Each path below is one point turned by a fixed rotation once a step. After each direction that follows a path, write how fast that rotation turns it, in degrees a step (0 if it stays still).
Each turn is a multiple of 5 degrees from 10 to 175, or 0.

[ 86   6  -4   2 -35  31  11  38  21]
[ 31   2 -55 -39 -41  49  34 -11  23]
[-23  40 -53 -34   5  51 -31 -11  40]
[  2  43  29 -25 -14  41 -76  11  22]
[ 36  16  51 -33 -66  -8 -23 -17  33]
[ 36  15 -20 -11 -34 -40  15 -22  79]
[ 53  30 -48  19  15  13  -7  33  61]
[ 55  15 -19 -13 -22  74  -8  39   1]
[  3  12 -23 -61 -54  58   2 -26   8]
[-33  42 -19 -40 -16  11 -44 -36  55]
[ 22  46  35  -1  -8  -6 -68  15  54]
[ 76  10  34  -5 -55  -9  -2  14  37]
[ 52   4 -51 -15 -35   0  42  -9  55]
[ 19  32 -72  -7  16  50  -9  18  44]
[ 16  32  -4 -29 -16  79 -46  22  -2]
[  0  20  25 -59 -65  29 -26 -33  15]
[ -3  33  -1 -26 -28 -33 -24 -37  75]
[ 50  36   1  22   3 -16 -35  28  69]
[ 87   6  -3   2 -36  30  10  38  22]
[ 30   2 -55 -41 -41  47  34 -11  24]
[-23  40 -56 -35   4  51 -31 -12  39]
[  2  44  30 -23 -15  40 -75  10  22]
Speeds:
[-36  12   0  33 -20 -13  19  18 -24] | 0
[-26   2 -36  -8   9 -21  16 -28  27] | 100

[ -5  21  46 -45 -79  11 -32  24  26]
[-63 -32   2 -42 -34  -7 -19   9  69]
[-14 -42  -6 -86 -39 -43 -10  15 -12]
[ 12  24  42 -44 -55 -38 -36  41  32]
[-62 -20  15 -10 -69 -27 -12  -2  51]
[-26 -39   7 -87 -58  10  -7   3  -8]
[  4   5  25 -71 -19 -24 -41  47  53]
[-44 -22   6 -18 -55 -78 -12   8  36]
[-17 -13  27 -56 -91  -2  -9   2 -18]
[-23  -1  28 -59 -33  19 -37  30  68]
[-45 -47 -14 -54 -25 -60 -10  14  35]
[ 10  -3  28 -63 -72 -43 -18  23 -21]
[-28  16  41 -20 -66  -2 -33  22  62]
[-64 -52 -11 -56 -45 -12  -3  -6  31]
[ 13 -14  16 -95 -37 -22 -24  34  -4]
[-17  13  31 -20 -47 -54 -35  34  60]
[-57 -34   7 -30 -83 -29   2 -12   8]
[ -4 -11  24 -87 -51  28 -25  22  12]
[-26 -13   9 -49 -12 -45 -34  35  74]
[-29 -30   4 -41 -68 -70  -3   4  -8]
[ -2  16  45 -52 -82  13 -26  20  12]
[-55 -23   9 -41 -32  -2 -25  15  77]
Speeds:
[-13 -30 -20  -9 -12 -13  22 -21 -40] | 125
[ 29 -32  -9  31   4  11 -34 -10  -6] | 0

[ 23  28 -50  41  29  41  56 -10  -7]
[ 37 -14 -19  -1   2  26  90 -19  -8]
[ 27  30 -60  29  27  27  56  -4 -20]
[ 36 -10 -23  -4  -7  28  81 -31 -25]
[ 27  29 -64  19  23  14  56   4 -33]
[ 28  -3 -27  -3 -13  31  72 -38 -41]
[ 26  22 -64   9  15   2  56  12 -47]
[ 18  -1 -28   2 -18  31  61 -40 -56]
[ 21  13 -57   3   8  -6  56  20 -59]
[  7   3 -30  11 -21  32  48 -36 -70]
[ 15   2 -46  -1  -2 -11  57  26 -68]
[ -5   3 -30  22 -21  32  37 -26 -79]
[  6 -13 -33  -1 -10 -12  58  31 -73]
[-17   4 -27  34 -17  32  28 -13 -82]
[ -3 -25 -18   4 -18  -9  57  33 -74]
[-24   3 -24  46 -13  27  22   3 -78]
[ -9 -35  -1  11 -22  -1  57  32 -69]
[-32   1 -21  56  -5  25  22  21 -72]
[-16 -43  12  20 -25  10  58  28 -59]
[-32  -3 -18  63   2  23  26  37 -58]
[-20 -47  22  31 -23  21  58  22 -49]
[-28  -7 -14  66  10  21  31  50 -43]
Speeds:
[  8 -33  31 -26 -24   1  24 -19   2] | 170
[19  3  3 10 23 17 19 -7 52] | 10

[ 33   0 -34  22  57   0  51  36 -43]
[-29   7 -34  15  36  49  67 -32  15]
[ 26   0 -25  26   0  31  -6 -47  81]
[ 36 -39 -56  -5  11 -38 -50 -30  21]
[-11 -30 -38 -49 -35 -24   1 -49 -47]
[ 13  39  12  -9 -87 -15  30 -29 -14]
[ 31  50 -20  18 -34 -46  15  61  10]
[ -3   9 -60 -13  17  22  23  74 -27]
[ 18  17 -24  17  17  90  29  -9 -27]
[ 43  38 -13  44  49  11   4 -53  26]
[  4  -4 -49 -35  50 -39   0 -38  50]
[ 15 -53 -26 -66 -36  10   8 -38  21]
[ 54 -32   2  18 -73 -26  14 -28 -20]
[-15  20 -39  37 -37 -70  31  16 -30]
[-48  43 -54  -9 -37  22  19  44   3]
[ 43  42 -28  10 -16  73 -27  32  -1]
[ 58  33 -30  14  66   5 -13 -11 -37]
[ -4  22 -22 -45  60   0  49 -52   1]
[ 32 -11   4 -35 -16  13  45 -39  73]
[ 60 -61 -25  18 -26 -41   6   4  32]
[-23 -51 -61  19 -30 -33  22  -7 -45]
[-42  34 -35  24 -71  23  13 -26 -16]
Speeds:
[ -7  -5 -23   3  35 -46  -6  16 -13] | 110
[ 24   7  24 -48  -2 -25   4 -14  -5] | 55

[ 49 -68  12 -25 -29 -17 -16  -1 -45]
[  9 -16  69 -35 -34  -8  36  44  15]
[ 12  -8  19  54 -67  30  34   9 -28]
[ 72 -27  25   2 -15 -36  19 -32 -41]
[ 46 -13  34 -23 -55 -28  -9  48  32]
[ -5 -57  18   7 -60  36   9  27 -40]
[ 34 -12  63  -3  -7 -15  64 -20 -32]
[ 61  19  19  34 -64 -20   9  21  23]
[ 40 -67  -4  -6 -49  -2 -26   7 -42]
[ 13 -33  73 -46 -18 -14  39  25  -5]
[ 14  10  31  45 -69  21  40  24  -2]
[ 66 -35   4  23 -29 -18  10 -32 -54]
[ 52 -21  45 -42 -32 -42   0  33  22]
[ -7 -37  23  11 -73  33   9  45 -15]
[ 29 -28  46   9 -14  -2  55 -28 -55]
[ 66  22  35  13 -44 -38  20  15  25]
[ 36 -53  -9   7 -67   4 -29  26 -24]
[ 13 -51  61 -42 -13  -8  36   7 -33]
[ 19  22  50  31 -57   5  51  26  14]
[ 60 -29  -7  40 -51  -3  -1 -18 -47]
[ 56 -39  43 -50 -18 -44   1  14  -2]
[ -4 -20  38   2 -70  23  16  58  10]
Speeds:
[ -6 -28 -26  18  -7  21 -13 -17 -40] | 130
[-28 -31   8 -37  -3  11 -15  29   4] | 90
[ -2 -23 -17  14  35  19   5 -10  41] | 0

[ 33 -20 -50   6  -8 -24  28 -42 -69]
[ 10  18  21 -17  77   9   4 -19 -70]
[ 37 -20 -53  35  37 -17  35 -53 -23]
[  3  20  34 -16  41 -19 -13 -69 -57]
[ 10   2 -51  64  33  23   4 -45 -42]
[ 39  19  30   5  61 -20 -33 -65  -6]
[-10 -28 -24  51  -2  27 -15 -80 -26]
[ 46  38  20  18  31  11 -69 -33 -29]
[ 17 -54 -11  44  26  47 -23 -57  16]
[ 53   1  20  -6 -21  -2 -73 -50 -25]
[  9 -46  -3  30  21  80 -39 -15 -23]
[ 90 -25  -2 -10  -1  -3 -52 -19   1]
[  3 -72  16 -19  -3  57 -22 -30 -38]
[ 83 -12 -27  -8  -8  14 -37  18 -49]
[ 27 -73  20 -34  47  41   7 -12 -20]
[ 62 -32 -36 -22 -30 -16   0 -17 -63]
[ 13 -26  16 -32  59  39   9   7 -69]
[ 70 -33 -51   2  21 -26  32 -19 -36]
[ -1 -17  28 -42  44  -3  14 -43 -72]
[ 34   1 -63  35  27  -2  24 -19 -64]
[ 24   3  29 -17  80 -19   7 -51 -30]
[  4 -12 -47  40   1  -8  19 -73 -51]
Speeds:
[-15   8  48 -29  29   7 -11   0  -3] | 170
[ 16  29 -10 -25  -9  37  21 -22  11] | 0

[ 17  24  55  11  28  -9  25  45 -57]
[ 41  14  34  46  21 -19  25  36 -53]
[ 50  -2   4  66  16 -13   8  43 -34]
[ 43 -20 -10  65  21   2 -16  58  -2]
[ 32 -28   4  42  37  14 -33  59  29]
[ 28 -19  30  20  56  19 -33  38  47]
[ 39   3  43   9  64  21 -13   1  51]
[ 51  24  22  15  58  27   9 -27  42]
[ 51  35 -19  17  42  45  23 -31  30]
[ 35  31 -48   6  31  65  20 -10  21]
[ 13  21 -49 -22  26  76  15  20   9]
[ -3  20 -16 -50  29  74  11  33  -8]
[  3  23  22 -58  28  56  19  29 -35]
[ 22  30  41 -37  17  38  28  16 -59]
[ 40  31  27  -2  -4  26  29  15 -74]
[ 45  21   5  30 -19  24  14  33 -71]
[ 31   3   0  43 -23  27 -14  62 -51]
[ 16  -5  20  37  -9  24 -35  78 -20]
[ 12   0  53  32  12  15 -41  68   4]
[ 22  17  71  39  31   3 -26  38  21]
[34 34 55 55 37 -2 -6  7 30]
[38 40 10 67 38  7 11 -2 35]
Speeds:
[-33  -9 -15  -6  -8 -29 -27 -35 -10] | 0
[-10 -15 -47  11 -15  18 -14  30   7] | 55
[-24  37 -14  -6  11  19  13 -18  35] | 25

[-48 -11  -4 -65  30  -6  68 -42 -30]
[-28 -90 -52  18  14   2  47  15  17]
[-79  13 -41  36 -13  62  14   7 -35]
[  7 -18  29 -17  10  53  74   5 -71]
[-13 -58   9 -23 -25  67  41  19  57]
[-75  30 -13 -16 -37  18  61 -49  16]
[-47 -72   8 -27   9 -31  57 -12 -47]
[-54 -50 -63  -6  36  55   8  25  14]
[-21  24 -33  45 -12  52  76  -9 -45]
[-19 -60  58 -11 -35  51  38  27 -38]
[-40  -5  -7 -65   8  70  40 -16  49]
[-35 -21 -23  10 -26 -25  94 -44   7]
[-91 -72  -8  -3  -7   3   1  16 -34]
[-28   2 -54 -20  59  66  40   1 -33]
[ 14 -39  -6  50 -34  48  83  15 -12]
[-70 -14  43 -26 -50  69  10   7  -2]
[-21  -7   0 -71  24  17  83 -42   2]
[-43 -80 -38  21 -21 -15  56  -3  33]
[-99   1 -37   8   2  35   5  -3 -45]
[ 13 -34  -8 -11  39  46  72  11 -68]
[-14 -48  -2  17 -37  82  39  30  41]
[-65  37  20 -25 -41  40  56 -41 -10]
Speeds:
[-29 -15 -27  -6  16 -45  -5 -15   4] | 65
[-17 -36   7   4 -15  10 -34  26  23] | 135
[ 33  26  -4  -6  -9 -32 -34  18   3] | 0

[ 82  15 -33 -12 -34   8 -57  10 -13]
[ 43  32 -21 -25 -23  38 -80  11 -21]
[  0  34  -1 -16 -23  54 -81  34  -3]
[-11  22  21   5 -22  47 -65  62  34]
[ 15  17  37  15 -13  19 -39  62  68]
[ 50  36  41   3   1   2 -16  34  77]
[ 59  67  26 -20   7  12   3   0  61]
[ 31  88  -2 -24  -4  36  16 -14  39]
[ -2  82 -28   4 -23  57  25  -5  31]
[ -6  51 -42  48 -38  55  24   8  35]
[ 26  21 -33  83 -38  32  10   4  34]
[ 60  19 -11  83 -31  11 -13 -20  13]
[ 62  39  16  58 -30  10 -33 -38 -19]
[ 29  58  36  31 -42  20 -38 -27 -45]
[ -9  55  44  20 -65  21 -27  11 -40]
[-12  35  40  21 -80   5  -8  52 -17]
[ 27  15  27  13 -76 -20   5  66   9]
[ 71  16   6 -13 -62 -31   3  50  16]
[ 80  34 -19 -43 -46 -11 -12  24   2]
[ 51  47 -43 -53 -36  27 -30  20  -8]
[ 12  36 -51 -31 -35  57 -46  36   3]
[  1  15 -40   8 -26  58 -57  52  32]
Speeds:
[  1  -5  -8 -33  28  14 -24  21  34] | 20

[-29 -62 -65 -26  24  16  25  -7  22]
[-32  -5 -33 -33  76  35   2  21 -31]
[-66 -41 -45   7  10  49  27 -15  -5]
[-48  -6 -29  10  45  36 -37  24 -55]
[-50 -19 -65  40 -14  47 -17   2  11]
[-15 -20 -56  11  31   7 -67  34 -26]
[-14 -13 -87   8   5  29 -15  13  50]
[ -2 -46 -63 -33  53 -11 -32  26  -9]
[-26  -9 -67 -26  41  42  30   5  38]
[-39 -58 -36 -31  53  10   2   5 -41]
[-57   9 -42   3  36  70  22   3  -4]
[-58 -54 -35  17  15  22 -26   4 -49]
[-39  25 -58  31  19  58 -32  22  -1]
[-26 -57 -68  21  -1   0 -50  12  -8]
[ -3  17 -75  -4  40  29 -38  35  26]
[-13 -69 -74 -20  18  -4  -8   4  19]
[-13   4 -54 -39  73  32   2  26   3]
[-50 -63 -50 -17  23  27  30 -13  -2]
[-47   5 -29 -10  63  47  -7  20 -43]
[-66 -43 -49  29  -7  44   1 -11 -10]
[-33   2 -44  21  35  31 -57  32 -40]
[-31 -27 -80  31 -16  29 -27   7  27]
Speeds:
[ 31   2 -26   4 -11 -21 -33  14  29] | 45
[-43  -5  15   4  18 -18 -10  22  31] | 0
